Families of rows that turns and mirrors carry onto each other, the same ones carrying the whole set onto itself: the rest of each named row's family, in list order:
7 families of 4 rows:
Zata: [ -2  11  -4  15  35  16 -31 -12 -36 -27  -2   4  11  15   7 -29  21   7]
seze: [ 15 -14  -5  16  12 -19 -42   2 -16  -9 -12  28  24   7  16   5  25 -25]
rur: [  4 -19 -15  17  17 -16 -34  13 -16   7 -14  27  27  12  15  -4  34 -11]
Bag: [  0  -2 -17  18  36  28 -33 -13 -43 -15  16  11  -2  17   9 -15  23  -4]
Sug: [  2 -11 -13   9  11 -15 -52   1   2  -6 -12  30  23   6  12  -1  30 -14]
pivu: [ -6  26 -19  16  30  19   0  -7 -29  -4  -3  26  -4   7  15   4  14   2]
zodo: [ -9  -5 -17 -13   9 -23 -22  10  -1   1  12  15  18   1   6 -15  16 -14]
seri: [  8 -14 -13   9  13 -10 -27   5 -14   5 -16  33  16   5  16  12  31 -27]
sem: [ -7   9 -20  18  17  21 -22  -8 -45 -26   8   5  -5  17  12 -20  16  -3]
ruzek: [  0   3 -16  14  28  28 -14  -8 -41 -16  -2  11 -10  19  16 -13  27 -12]
tuvi: [ -1  10  -9   8  39  32 -36 -15 -30 -24  10  12   2  21   5 -11  19  -6]
Domu: [ -3 -15 -13   3   5 -18 -28   7 -12  -5 -12  26  34   9   7  -3  26 -28]
dena: [ -7  28 -12  16  40  25 -23 -14 -17 -12   1  30   9  12   4   7  11   8]
vuzek: [ -4  -5 -14 -11   4 -22 -22   4 -11  -2   4  24  32  -1   7  -7  17 -27]
rosi: [ -9  26 -10  22  34  25  -9 -17 -31 -20   0  26  13  13   2  -1  11  -1]
muta: [ -9  31  -6  19  37   9 -18 -11 -23 -15  -4  19  15   4   6 -13  11  21]
tepof: [-15  26 -22  30  18  14  -9  -6 -31 -13  -5  24   5  10  11   1  10  12]
zivut: [ -9  -9 -15  -6   5 -18 -42  -7 -11  -5  17  20  21  -9  -3  -8  12 -13]
noro: [-10 -18 -13  17   6 -15 -46  -3  -8  -5  -9  28  27   2  -4   2  23 -11]
kuzu: [ -8 -19 -13  11  11 -16 -30  15  -3  -2 -15  20  24  14   6  -7  30 -15]
dizi: [  9  -5 -15 -16  11 -14 -23   1 -16   4  12  23   9  -4  18   0  19 -30]
deka: [-14  26 -17  27  31  16 -16  -9 -11 -17   0  21   0   9   7 -10  15  18]
pog: [ -7   9 -15  20  30  22 -27 -10 -22 -27   6   6  -6  15   8 -27  24   6]
veril: [ -5  16 -10  14  33  29 -16 -17 -39 -28   7  14   7  17   4 -14  16  -9]
figo: [ 12   3 -10  -7  10 -25 -32  -2 -13  -4  16  24  19  -9  17   0   9 -21]
nago: [  2  -4 -20 -12  14 -22 -25   8 -16  10  20  18  19  -5  16 -13  18 -11]
nor: [  2   0 -17 -12  10 -18 -46  -3   3  -4  13  24  18  -6  13  -8  17 -15]
Ripo: [ -8  21 -19  26  37  18 -17 -10 -26   0   8  33   7   6   6   8  13  13]

The rest of the family of Ripo: rur, Bag, nago
The rest of the family of pivu: seri, ruzek, dizi
The rest of the family of kuzu: zodo, tuvi, dena
The rest of the family of zivut: Zata, muta, noro
The rest of the family of Domu: vuzek, rosi, veril
The rest of the family of tepof: seze, sem, figo

